In the data rows, the value 128 means zero.
Each row of this table is followed by its label. One hidden rule gives the labels. It looks at one to three of the table's principal directions, none of them among the few with the most spread.
np.array([122, 124, 121, 146, 138, 155, 136, 180, 116, 106, 120, 103, 120, 145,
          102, 133, 092, 133, 097, 130, 117, 132, 153, 152, 123, 107, 135, 117,
          106, 129, 104, 129, 136, 149, 170, 159, 139, 121, 112, 139, 113, 109,
          102, 096, 107, 113, 094, 133]) e
np.array([128, 143, 166, 128, 138, 112, 099, 113, 141, 100, 154, 140, 118, 128,
          135, 141, 115, 103, 127, 141, 126, 142, 136, 120, 119, 137, 111, 146,
          151, 161, 132, 135, 123, 109, 110, 115, 115, 154, 123, 124, 102, 134,
          136, 123, 109, 145, 123, 144]) i
np.array([131, 121, 119, 137, 123, 138, 151, 116, 149, 137, 115, 119, 116, 130,
          130, 128, 128, 140, 138, 153, 149, 104, 090, 122, 134, 149, 170, 135,
          131, 082, 128, 119, 111, 136, 093, 100, 144, 139, 149, 118, 132, 149,
          117, 149, 174, 138, 127, 124]) h
np.array([102, 185, 194, 149, 104, 179, 151, 079, 096, 138, 179, 155, 096, 112,
          129, 122, 157, 171, 100, 144, 097, 105, 120, 141, 092, 144, 141, 174,
          156, 114, 124, 132, 127, 177, 062, 113, 128, 153, 119, 143, 165, 136,
          115, 150, 163, 168, 135, 173]) f
np.array([099, 146, 122, 113, 147, 100, 120, 127, 137, 077, 110, 108, 108, 139,
          100, 121, 103, 106, 107, 124, 127, 137, 134, 153, 124, 098, 124, 159,
          142, 159, 151, 129, 117, 137, 145, 152, 143, 120, 138, 126, 094, 133,
          094, 154, 091, 130, 095, 154]) f
np.array([146, 113, 098, 123, 128, 133, 126, 148, 146, 129, 129, 113, 132, 128,
          099, 128, 134, 135, 123, 139, 133, 119, 127, 139, 152, 131, 141, 106,
          094, 134, 120, 140, 129, 136, 147, 139, 160, 114, 125, 135, 117, 100,
          113, 129, 142, 136, 147, 115]) i
np.array([171, 103, 059, 137, 148, 094, 122, 123, 193, 124, 129, 115, 142, 143,
          131, 131, 141, 122, 152, 139, 158, 120, 096, 108, 169, 140, 144, 104,
          131, 088, 162, 110, 097, 092, 108, 114, 148, 133, 136, 109, 137, 148,
          131, 167, 165, 119, 164, 095]) i
np.array([115, 135, 111, 125, 132, 115, 166, 126, 106, 077, 112, 131, 149, 174,
          158, 123, 122, 131, 130, 100, 104, 130, 147, 118, 088, 062, 113, 123,
          121, 067, 107, 069, 141, 134, 166, 164, 156, 101, 136, 154, 158, 126,
          112, 142, 096, 110, 092, 139]) e
np.array([125, 136, 082, 133, 108, 142, 126, 113, 126, 171, 111, 113, 109, 104,
          110, 127, 110, 116, 121, 116, 119, 143, 126, 138, 147, 137, 150, 100,
          104, 157, 141, 126, 136, 130, 151, 137, 124, 114, 130, 139, 120, 134,
          150, 117, 123, 115, 147, 105]) g
np.array([111, 128, 163, 117, 139, 117, 059, 164, 146, 116, 123, 087, 097, 144,
          109, 118, 083, 090, 109, 150, 130, 150, 141, 179, 124, 140, 090, 166,
          156, 200, 173, 151, 102, 123, 126, 143, 110, 179, 112, 097, 040, 099,
          121, 095, 058, 137, 095, 146]) e
np.array([120, 109, 089, 126, 163, 112, 148, 156, 119, 074, 114, 125, 100, 131,
          100, 139, 086, 126, 107, 140, 121, 171, 138, 144, 123, 099, 138, 120,
          144, 127, 126, 112, 127, 118, 153, 160, 147, 152, 117, 103, 107, 147,
          093, 110, 113, 102, 086, 140]) e
np.array([127, 111, 118, 122, 158, 112, 120, 152, 126, 103, 124, 114, 127, 143,
          114, 120, 107, 108, 122, 132, 138, 143, 132, 131, 151, 127, 109, 129,
          139, 133, 146, 125, 121, 109, 140, 132, 118, 146, 111, 106, 089, 136,
          112, 131, 110, 113, 104, 128]) f
np.array([130, 083, 073, 080, 142, 116, 210, 118, 083, 138, 082, 182, 209, 138,
          139, 100, 174, 164, 159, 059, 142, 120, 116, 092, 160, 112, 127, 126,
          099, 047, 097, 122, 151, 117, 170, 152, 124, 082, 164, 127, 186, 139,
          101, 150, 160, 078, 099, 106]) i
np.array([113, 106, 120, 131, 147, 111, 123, 199, 118, 090, 108, 084, 109, 148,
          136, 128, 060, 092, 102, 144, 152, 167, 165, 156, 106, 083, 136, 085,
          147, 162, 104, 121, 108, 125, 185, 143, 134, 099, 098, 124, 100, 142,
          125, 094, 037, 119, 062, 150]) i
np.array([097, 102, 130, 105, 146, 092, 085, 116, 127, 093, 106, 115, 113, 122,
          106, 131, 109, 090, 126, 134, 153, 151, 123, 136, 132, 152, 121, 155,
          136, 166, 163, 150, 125, 118, 151, 122, 134, 128, 130, 106, 092, 145,
          125, 141, 100, 131, 087, 143]) f
np.array([162, 144, 119, 142, 127, 133, 147, 163, 163, 129, 136, 114, 154, 148,
          155, 132, 097, 136, 132, 108, 089, 140, 137, 146, 115, 084, 113, 110,
          142, 111, 136, 101, 111, 157, 132, 168, 148, 150, 115, 147, 146, 084,
          134, 095, 087, 118, 138, 143]) i
np.array([123, 108, 126, 126, 140, 103, 177, 112, 134, 109, 096, 146, 156, 147,
          157, 116, 117, 124, 146, 104, 130, 126, 104, 107, 125, 117, 134, 142,
          149, 063, 128, 096, 124, 139, 123, 117, 128, 130, 143, 126, 166, 162,
          135, 149, 136, 111, 100, 142]) i
np.array([092, 078, 101, 138, 145, 067, 119, 118, 150, 072, 075, 116, 116, 128,
          131, 146, 089, 090, 130, 134, 178, 151, 112, 113, 102, 135, 167, 124,
          154, 124, 130, 127, 115, 114, 156, 101, 146, 084, 154, 117, 152, 205,
          147, 148, 102, 129, 073, 148]) i
np.array([116, 151, 150, 121, 122, 135, 119, 092, 090, 139, 148, 146, 113, 108,
          133, 123, 145, 120, 131, 126, 118, 135, 136, 119, 132, 131, 110, 142,
          144, 149, 145, 121, 151, 119, 112, 113, 106, 139, 114, 122, 123, 141,
          139, 142, 144, 132, 128, 125]) f
np.array([122, 102, 115, 090, 157, 105, 120, 170, 091, 098, 104, 105, 140, 177,
          122, 090, 128, 108, 127, 110, 137, 142, 144, 157, 159, 100, 084, 132,
          141, 117, 158, 114, 119, 114, 177, 155, 095, 132, 112, 101, 074, 119,
          104, 136, 080, 098, 083, 127]) i
np.array([135, 109, 132, 128, 148, 096, 143, 101, 140, 101, 136, 153, 144, 131,
          147, 133, 151, 133, 144, 127, 134, 122, 107, 097, 130, 130, 121, 142,
          156, 088, 133, 115, 124, 115, 102, 106, 140, 132, 132, 119, 161, 153,
          136, 165, 155, 141, 122, 138]) d
np.array([144, 120, 056, 119, 119, 119, 183, 099, 151, 139, 097, 146, 168, 136,
          148, 124, 150, 148, 153, 096, 148, 109, 106, 099, 140, 106, 171, 108,
          098, 062, 107, 106, 123, 121, 142, 137, 162, 074, 174, 147, 191, 147,
          121, 161, 163, 107, 132, 101]) f
np.array([155, 105, 066, 109, 146, 114, 134, 199, 082, 105, 123, 125, 180, 178,
          129, 102, 104, 108, 131, 064, 107, 179, 185, 151, 166, 081, 068, 073,
          132, 136, 147, 096, 141, 096, 220, 196, 072, 128, 100, 119, 084, 104,
          116, 087, 045, 063, 103, 111]) g
np.array([127, 146, 111, 115, 098, 127, 138, 058, 116, 176, 130, 149, 151, 124,
          143, 102, 177, 130, 154, 098, 114, 107, 111, 104, 140, 143, 112, 128,
          101, 100, 155, 104, 149, 132, 111, 114, 123, 114, 137, 149, 165, 132,
          156, 175, 162, 126, 192, 104]) i
np.array([127, 121, 120, 136, 143, 133, 151, 143, 101, 138, 125, 133, 119, 118,
          130, 126, 104, 121, 120, 123, 120, 152, 139, 118, 138, 118, 123, 105,
          141, 131, 116, 115, 137, 112, 137, 126, 101, 138, 104, 120, 124, 154,
          139, 108, 120, 106, 116, 120]) h
np.array([153, 121, 129, 103, 153, 151, 186, 132, 047, 148, 150, 166, 183, 172,
          168, 072, 148, 134, 147, 080, 107, 151, 148, 116, 181, 106, 069, 110,
          144, 046, 150, 079, 145, 127, 146, 141, 066, 167, 074, 119, 150, 138,
          132, 128, 134, 071, 117, 117]) e
np.array([116, 149, 133, 109, 104, 142, 191, 061, 125, 161, 105, 173, 164, 114,
          160, 118, 157, 161, 146, 089, 124, 099, 101, 105, 112, 118, 164, 158,
          116, 079, 095, 128, 134, 161, 112, 123, 153, 086, 176, 163, 210, 137,
          135, 150, 160, 139, 111, 137]) i
np.array([126, 107, 080, 146, 145, 157, 175, 175, 092, 119, 129, 120, 129, 136,
          094, 116, 100, 157, 103, 124, 119, 146, 141, 147, 142, 114, 135, 099,
          133, 101, 124, 113, 136, 143, 145, 161, 138, 144, 106, 117, 125, 136,
          087, 111, 129, 105, 106, 134]) g
np.array([151, 122, 097, 140, 126, 144, 111, 162, 144, 139, 131, 103, 133, 136,
          117, 134, 104, 120, 125, 130, 119, 139, 148, 138, 140, 118, 122, 092,
          092, 140, 130, 123, 136, 132, 159, 154, 148, 130, 108, 140, 120, 095,
          132, 096, 116, 111, 150, 106]) f
np.array([145, 130, 113, 149, 137, 143, 172, 116, 130, 145, 148, 153, 137, 113,
          132, 134, 136, 153, 126, 128, 120, 121, 119, 098, 133, 131, 145, 109,
          126, 095, 097, 114, 136, 122, 101, 113, 138, 130, 113, 135, 172, 148,
          130, 132, 172, 126, 145, 116]) f
np.array([141, 115, 099, 143, 131, 122, 074, 113, 173, 151, 135, 124, 114, 085,
          088, 163, 134, 118, 125, 138, 141, 124, 113, 109, 157, 187, 142, 131,
          102, 186, 135, 172, 133, 087, 120, 110, 133, 125, 134, 116, 106, 124,
          143, 124, 161, 138, 150, 092]) h
np.array([110, 111, 067, 153, 100, 122, 131, 076, 166, 167, 059, 110, 137, 113,
          113, 132, 128, 121, 154, 100, 160, 097, 072, 111, 146, 183, 191, 139,
          103, 088, 168, 127, 134, 142, 126, 096, 127, 091, 185, 134, 171, 179,
          151, 167, 189, 106, 146, 096]) g
np.array([130, 146, 180, 152, 147, 130, 137, 166, 165, 102, 134, 105, 120, 148,
          169, 140, 072, 115, 103, 139, 110, 133, 143, 136, 086, 076, 121, 141,
          151, 122, 099, 112, 099, 156, 125, 140, 157, 136, 095, 145, 152, 109,
          139, 099, 072, 133, 078, 164]) i
np.array([139, 136, 173, 148, 110, 156, 115, 128, 126, 146, 166, 144, 129, 112,
          127, 144, 168, 162, 129, 153, 132, 099, 124, 122, 109, 168, 140, 130,
          127, 129, 101, 159, 132, 137, 087, 098, 118, 131, 125, 133, 150, 117,
          128, 118, 170, 158, 167, 133]) d
np.array([152, 150, 176, 168, 094, 158, 129, 101, 184, 151, 184, 170, 148, 112,
          155, 145, 156, 180, 110, 123, 110, 099, 116, 141, 096, 154, 153, 161,
          161, 128, 107, 167, 096, 178, 068, 119, 156, 126, 139, 155, 222, 105,
          158, 117, 143, 191, 133, 174]) i
np.array([099, 116, 158, 085, 130, 100, 139, 102, 091, 141, 095, 141, 121, 111,
          136, 108, 162, 121, 138, 118, 131, 123, 111, 118, 135, 123, 110, 152,
          132, 131, 127, 137, 134, 125, 134, 111, 105, 109, 142, 119, 119, 140,
          143, 159, 126, 133, 121, 133]) f
np.array([122, 130, 113, 129, 114, 137, 142, 135, 129, 136, 114, 127, 116, 112,
          112, 133, 116, 127, 126, 137, 134, 124, 131, 122, 129, 126, 149, 114,
          095, 141, 104, 129, 143, 126, 135, 130, 137, 117, 141, 132, 116, 129,
          114, 122, 146, 117, 145, 111]) i
np.array([119, 109, 072, 145, 114, 120, 105, 126, 183, 147, 065, 073, 121, 138,
          103, 131, 099, 100, 130, 117, 148, 098, 092, 138, 141, 161, 165, 142,
          089, 119, 153, 116, 124, 129, 149, 118, 144, 104, 144, 124, 116, 130,
          128, 144, 144, 103, 108, 089]) e
np.array([116, 131, 100, 130, 129, 132, 104, 133, 116, 155, 105, 130, 136, 097,
          100, 140, 127, 119, 114, 086, 114, 135, 159, 119, 139, 117, 111, 124,
          081, 187, 115, 151, 167, 112, 180, 155, 117, 083, 122, 142, 142, 112,
          143, 105, 121, 092, 130, 090]) d
np.array([097, 130, 099, 139, 165, 112, 105, 132, 124, 063, 142, 108, 083, 119,
          078, 139, 076, 095, 092, 145, 139, 168, 142, 134, 148, 130, 121, 143,
          148, 171, 176, 130, 121, 105, 138, 147, 141, 156, 111, 098, 067, 165,
          088, 156, 105, 116, 088, 148]) f
np.array([118, 139, 147, 116, 093, 131, 106, 120, 137, 143, 138, 145, 114, 103,
          113, 128, 146, 136, 120, 138, 137, 118, 136, 147, 122, 142, 136, 145,
          123, 193, 117, 168, 125, 130, 114, 129, 129, 115, 160, 126, 107, 109,
          124, 125, 125, 162, 141, 135]) i
np.array([155, 136, 145, 144, 125, 133, 167, 095, 153, 159, 145, 157, 166, 137,
          181, 123, 148, 140, 147, 110, 120, 102, 105, 090, 123, 133, 130, 131,
          134, 064, 104, 100, 121, 130, 087, 096, 127, 127, 115, 146, 202, 139,
          159, 143, 161, 129, 141, 121]) i
np.array([111, 087, 101, 117, 159, 082, 064, 148, 136, 101, 093, 093, 126, 130,
          095, 145, 126, 087, 131, 127, 148, 130, 136, 106, 139, 138, 089, 132,
          090, 164, 142, 137, 149, 073, 175, 131, 134, 103, 121, 110, 079, 119,
          127, 141, 111, 106, 115, 088]) i
np.array([140, 145, 177, 128, 102, 159, 136, 115, 121, 161, 151, 167, 154, 113,
          150, 135, 163, 164, 139, 126, 125, 108, 133, 123, 101, 144, 140, 135,
          122, 128, 084, 159, 139, 150, 101, 115, 122, 119, 141, 150, 179, 107,
          138, 096, 154, 150, 152, 136]) i
np.array([127, 143, 140, 107, 118, 104, 152, 081, 125, 106, 133, 163, 146, 141,
          164, 122, 155, 135, 147, 118, 124, 122, 124, 114, 099, 101, 130, 138,
          148, 102, 109, 105, 130, 129, 115, 120, 145, 107, 154, 146, 164, 139,
          135, 152, 126, 156, 118, 145]) h
np.array([124, 118, 115, 104, 131, 096, 087, 128, 123, 113, 114, 090, 100, 175,
          122, 083, 085, 058, 131, 136, 118, 173, 138, 175, 157, 124, 085, 115,
          142, 148, 209, 083, 119, 132, 158, 136, 101, 182, 094, 109, 051, 132,
          154, 127, 069, 113, 140, 130]) g
np.array([157, 110, 144, 115, 155, 109, 096, 140, 133, 110, 136, 143, 165, 156,
          156, 130, 120, 098, 152, 111, 135, 152, 146, 113, 151, 130, 086, 130,
          136, 123, 145, 128, 130, 097, 149, 131, 096, 155, 115, 117, 117, 120,
          150, 099, 109, 102, 112, 116]) i
np.array([139, 143, 109, 193, 109, 175, 198, 166, 126, 140, 147, 138, 113, 082,
          126, 173, 108, 190, 099, 144, 100, 126, 147, 115, 076, 084, 192, 061,
          119, 118, 037, 124, 147, 164, 123, 142, 179, 087, 125, 171, 212, 133,
          128, 084, 154, 144, 153, 140]) f
np.array([118, 128, 125, 106, 153, 118, 139, 118, 100, 092, 135, 131, 135, 161,
          132, 102, 131, 114, 132, 127, 143, 139, 133, 121, 152, 114, 107, 134,
          136, 093, 155, 110, 119, 118, 137, 134, 122, 138, 129, 121, 104, 151,
          107, 165, 118, 119, 112, 139]) i
np.array([122, 122, 130, 114, 121, 114, 065, 113, 140, 136, 122, 111, 127, 133,
          119, 130, 130, 099, 138, 124, 135, 131, 123, 136, 132, 170, 105, 149,
          119, 164, 166, 143, 126, 104, 135, 123, 110, 141, 131, 116, 084, 112,
          139, 126, 105, 129, 128, 114]) h
np.array([123, 163, 136, 127, 094, 189, 148, 120, 072, 189, 168, 139, 129, 109,
          117, 095, 161, 162, 101, 106, 113, 119, 145, 160, 150, 141, 133, 116,
          128, 154, 128, 152, 131, 165, 128, 136, 097, 107, 103, 145, 145, 115,
          125, 132, 127, 142, 140, 140]) i
np.array([155, 159, 201, 163, 149, 125, 056, 116, 196, 109, 203, 136, 112, 115,
          136, 160, 116, 111, 118, 165, 128, 132, 132, 126, 126, 162, 102, 172,
          181, 186, 161, 164, 099, 118, 054, 099, 127, 191, 097, 114, 121, 117,
          149, 116, 133, 172, 139, 154]) g
np.array([105, 118, 159, 110, 150, 127, 095, 130, 102, 135, 136, 134, 121, 107,
          102, 121, 133, 113, 108, 117, 130, 139, 136, 128, 157, 159, 089, 164,
          130, 179, 149, 172, 130, 112, 137, 129, 094, 140, 106, 105, 090, 124,
          127, 132, 110, 122, 104, 134]) e
np.array([128, 146, 160, 139, 109, 160, 103, 106, 124, 157, 163, 127, 113, 112,
          110, 129, 180, 155, 122, 146, 125, 087, 108, 132, 137, 180, 129, 158,
          120, 130, 143, 153, 128, 137, 083, 102, 117, 141, 121, 122, 123, 110,
          120, 156, 181, 155, 160, 124]) i
np.array([122, 149, 116, 150, 073, 180, 191, 136, 085, 191, 101, 123, 127, 118,
          148, 117, 132, 171, 141, 124, 112, 111, 126, 140, 090, 106, 177, 078,
          115, 085, 091, 099, 152, 177, 123, 127, 121, 102, 151, 161, 176, 135,
          139, 098, 152, 122, 171, 119]) i
np.array([137, 105, 131, 129, 148, 112, 105, 149, 112, 109, 135, 140, 143, 138,
          127, 135, 122, 104, 139, 125, 146, 143, 148, 106, 143, 147, 104, 116,
          135, 143, 119, 128, 146, 076, 143, 111, 081, 138, 112, 106, 097, 147,
          129, 109, 126, 106, 113, 105]) h
np.array([114, 131, 133, 154, 131, 153, 142, 161, 121, 097, 124, 112, 103, 141,
          106, 136, 093, 139, 100, 146, 115, 131, 143, 148, 107, 108, 142, 128,
          120, 116, 112, 118, 134, 157, 140, 150, 149, 140, 125, 135, 120, 124,
          102, 106, 125, 124, 109, 145]) h
Which label does each new row get?
np.array([111, 122, 083, 198, 143, 119, 125, 184, 210, 068, 105, 066, 077, 136,
          068, 155, 042, 117, 082, 166, 144, 118, 117, 150, 124, 122, 175, 132,
          137, 146, 141, 125, 095, 138, 115, 142, 176, 139, 151, 116, 082, 154,
          084, 141, 121, 135, 113, 145]) ~ g
np.array([158, 119, 098, 125, 136, 133, 099, 159, 145, 137, 140, 097, 130, 137,
          104, 126, 125, 116, 126, 138, 123, 131, 138, 144, 161, 131, 114, 097,
          097, 148, 142, 130, 129, 123, 153, 142, 140, 134, 098, 129, 094, 088,
          126, 115, 123, 123, 156, 102]) ~ i
np.array([140, 139, 126, 142, 138, 130, 139, 161, 161, 123, 123, 099, 124, 154,
          145, 124, 097, 123, 123, 142, 134, 123, 128, 138, 119, 100, 136, 120,
          138, 110, 123, 109, 099, 132, 116, 134, 139, 137, 122, 129, 124, 125,
          118, 120, 108, 121, 125, 130]) ~ f
np.array([122, 167, 198, 098, 108, 161, 150, 109, 090, 143, 147, 157, 136, 127,
          158, 116, 176, 162, 134, 130, 121, 101, 135, 129, 115, 103, 127, 153,
          125, 115, 095, 152, 126, 159, 114, 130, 124, 111, 157, 154, 143, 100,
          121, 132, 136, 160, 130, 152]) ~ g
np.array([169, 107, 146, 123, 126, 108, 117, 103, 153, 150, 158, 145, 162, 144,
          168, 105, 175, 126, 163, 133, 155, 113, 096, 123, 164, 171, 122, 125,
          170, 086, 170, 129, 098, 133, 083, 075, 102, 148, 110, 111, 167, 145,
          166, 160, 163, 149, 162, 133]) ~ i
np.array([108, 128, 156, 110, 142, 131, 095, 145, 106, 128, 137, 116, 111, 120,
          109, 120, 121, 111, 104, 126, 123, 141, 141, 143, 144, 142, 090, 155,
          131, 177, 149, 157, 120, 116, 142, 142, 102, 145, 105, 108, 073, 110,
          119, 126, 087, 123, 102, 139]) ~ d
np.array([156, 141, 139, 126, 130, 158, 127, 175, 126, 147, 147, 108, 123, 132,
          128, 132, 117, 130, 117, 143, 118, 128, 146, 144, 138, 116, 130, 098,
          107, 145, 094, 134, 122, 127, 145, 137, 119, 132, 096, 135, 099, 087,
          120, 087, 113, 122, 131, 114]) ~ d
np.array([158, 153, 118, 201, 136, 178, 180, 186, 144, 134, 155, 127, 125, 099,
          126, 173, 109, 194, 092, 131, 082, 124, 154, 127, 089, 067, 162, 082,
          131, 111, 062, 126, 137, 174, 123, 162, 174, 108, 101, 168, 223, 106,
          128, 075, 150, 128, 148, 140]) ~ i
np.array([102, 114, 139, 105, 114, 121, 086, 104, 108, 126, 120, 122, 118, 137,
          118, 113, 134, 103, 133, 134, 129, 135, 136, 137, 124, 147, 097, 146,
          097, 142, 160, 128, 148, 134, 146, 132, 141, 137, 127, 127, 103, 114,
          139, 137, 117, 132, 136, 125]) ~ f
np.array([153, 126, 054, 144, 113, 153, 130, 178, 159, 154, 123, 096, 123, 106,
          082, 150, 117, 156, 108, 129, 112, 122, 138, 153, 132, 117, 159, 081,
          079, 166, 098, 144, 131, 131, 159, 171, 171, 099, 127, 141, 118, 076,
          101, 094, 125, 122, 154, 098]) ~ g
np.array([116, 118, 158, 116, 101, 129, 067, 121, 126, 186, 135, 116, 112, 110,
          109, 102, 139, 108, 130, 142, 145, 127, 119, 160, 150, 196, 105, 143,
          144, 201, 174, 172, 117, 125, 099, 098, 078, 156, 124, 103, 071, 122,
          158, 120, 109, 158, 162, 127]) ~ g
np.array([159, 132, 124, 148, 132, 149, 166, 119, 141, 168, 142, 150, 161, 122,
          154, 132, 141, 149, 138, 109, 113, 111, 118, 093, 135, 131, 133, 113,
          114, 083, 095, 113, 136, 126, 107, 114, 127, 126, 107, 145, 190, 127,
          148, 120, 168, 113, 149, 105]) ~ e
np.array([123, 100, 134, 112, 145, 120, 086, 146, 092, 112, 136, 133, 146, 145,
          109, 119, 141, 110, 133, 121, 149, 135, 149, 125, 152, 161, 087, 137,
          126, 151, 141, 144, 148, 086, 150, 122, 085, 137, 111, 100, 079, 127,
          112, 122, 121, 112, 103, 109]) ~ d
np.array([137, 171, 156, 138, 130, 154, 140, 123, 136, 131, 173, 147, 138, 114,
          131, 139, 148, 153, 111, 132, 125, 100, 149, 107, 120, 104, 130, 133,
          115, 150, 076, 149, 130, 125, 105, 129, 153, 096, 127, 159, 149, 107,
          111, 136, 140, 161, 132, 131]) ~ i
np.array([113, 102, 032, 124, 160, 086, 150, 160, 116, 074, 070, 100, 134, 142,
          093, 137, 099, 109, 124, 101, 136, 152, 146, 117, 132, 074, 138, 082,
          099, 120, 117, 096, 151, 099, 210, 168, 148, 070, 141, 134, 117, 154,
          097, 140, 102, 078, 107, 102]) ~ e
np.array([128, 151, 159, 115, 104, 138, 179, 100, 137, 150, 118, 156, 147, 120,
          170, 128, 156, 161, 143, 127, 134, 091, 112, 110, 091, 101, 166, 137,
          122, 096, 063, 131, 121, 150, 100, 112, 156, 085, 169, 160, 187, 124,
          130, 135, 148, 158, 126, 139]) ~ h
np.array([166, 153, 133, 141, 131, 169, 164, 119, 108, 178, 145, 121, 149, 186,
          194, 078, 102, 128, 145, 101, 078, 160, 125, 161, 142, 104, 095, 115,
          174, 030, 198, 050, 110, 182, 108, 143, 094, 215, 063, 133, 182, 126,
          173, 094, 115, 082, 141, 137]) ~ h
np.array([118, 141, 114, 128, 108, 091, 107, 081, 169, 111, 119, 125, 122, 132,
          132, 130, 135, 114, 144, 136, 138, 114, 113, 127, 102, 126, 140, 141,
          139, 142, 148, 114, 123, 126, 102, 114, 162, 111, 165, 139, 134, 140,
          136, 164, 128, 164, 149, 133]) ~ g
np.array([131, 116, 139, 130, 133, 117, 172, 115, 125, 121, 115, 152, 148, 139,
          169, 120, 117, 127, 141, 111, 124, 137, 116, 113, 120, 114, 134, 130,
          156, 076, 120, 101, 123, 142, 122, 117, 121, 135, 129, 130, 175, 157,
          149, 128, 128, 116, 103, 146]) ~ h
np.array([111, 105, 102, 123, 143, 115, 138, 139, 104, 126, 091, 120, 129, 116,
          115, 138, 135, 129, 132, 119, 137, 127, 125, 105, 125, 123, 132, 116,
          105, 115, 110, 126, 148, 108, 158, 128, 124, 096, 131, 123, 134, 145,
          122, 135, 140, 099, 122, 106]) ~ d
np.array([141, 127, 150, 126, 140, 117, 137, 137, 136, 111, 140, 131, 131, 139,
          148, 131, 122, 124, 133, 137, 118, 132, 124, 123, 122, 116, 115, 129,
          148, 112, 123, 113, 117, 126, 115, 123, 127, 150, 116, 123, 122, 123,
          131, 126, 118, 134, 122, 141]) ~ h
np.array([138, 155, 172, 170, 114, 164, 108, 118, 148, 149, 180, 133, 112, 096,
          116, 161, 161, 165, 116, 160, 120, 089, 115, 115, 104, 174, 146, 141,
          131, 142, 103, 160, 128, 132, 065, 094, 132, 136, 119, 137, 148, 115,
          127, 129, 179, 171, 168, 132]) ~ i
np.array([074, 143, 141, 124, 077, 159, 142, 109, 075, 181, 100, 120, 096, 094,
          115, 106, 117, 124, 118, 130, 141, 119, 129, 146, 107, 149, 161, 126,
          119, 172, 113, 137, 152, 151, 126, 104, 103, 097, 143, 134, 112, 155,
          130, 126, 125, 139, 121, 128]) ~ g
np.array([123, 116, 158, 104, 122, 121, 120, 141, 122, 120, 102, 119, 140, 144,
          150, 132, 152, 140, 145, 132, 132, 109, 123, 131, 099, 113, 124, 140,
          113, 104, 106, 137, 125, 139, 145, 134, 142, 105, 154, 138, 131, 096,
          127, 120, 113, 139, 116, 134]) ~ g
np.array([133, 125, 166, 131, 132, 127, 059, 149, 139, 128, 154, 110, 119, 125,
          115, 148, 149, 123, 122, 151, 133, 113, 134, 133, 118, 166, 102, 144,
          125, 176, 125, 164, 123, 100, 118, 113, 112, 135, 109, 115, 086, 093,
          128, 115, 115, 152, 132, 121]) ~ i
np.array([137, 143, 163, 154, 111, 148, 111, 083, 153, 152, 168, 150, 116, 093,
          118, 151, 174, 159, 133, 157, 127, 092, 095, 109, 120, 191, 148, 155,
          131, 123, 130, 155, 130, 136, 054, 083, 135, 151, 133, 126, 158, 130,
          135, 149, 207, 167, 180, 129]) ~ g
np.array([156, 129, 170, 147, 156, 116, 061, 097, 189, 149, 160, 146, 136, 084,
          131, 175, 146, 120, 137, 133, 119, 123, 113, 085, 141, 174, 098, 168,
          129, 168, 144, 177, 129, 100, 085, 101, 134, 156, 111, 124, 154, 106,
          177, 116, 163, 146, 155, 113]) ~ h
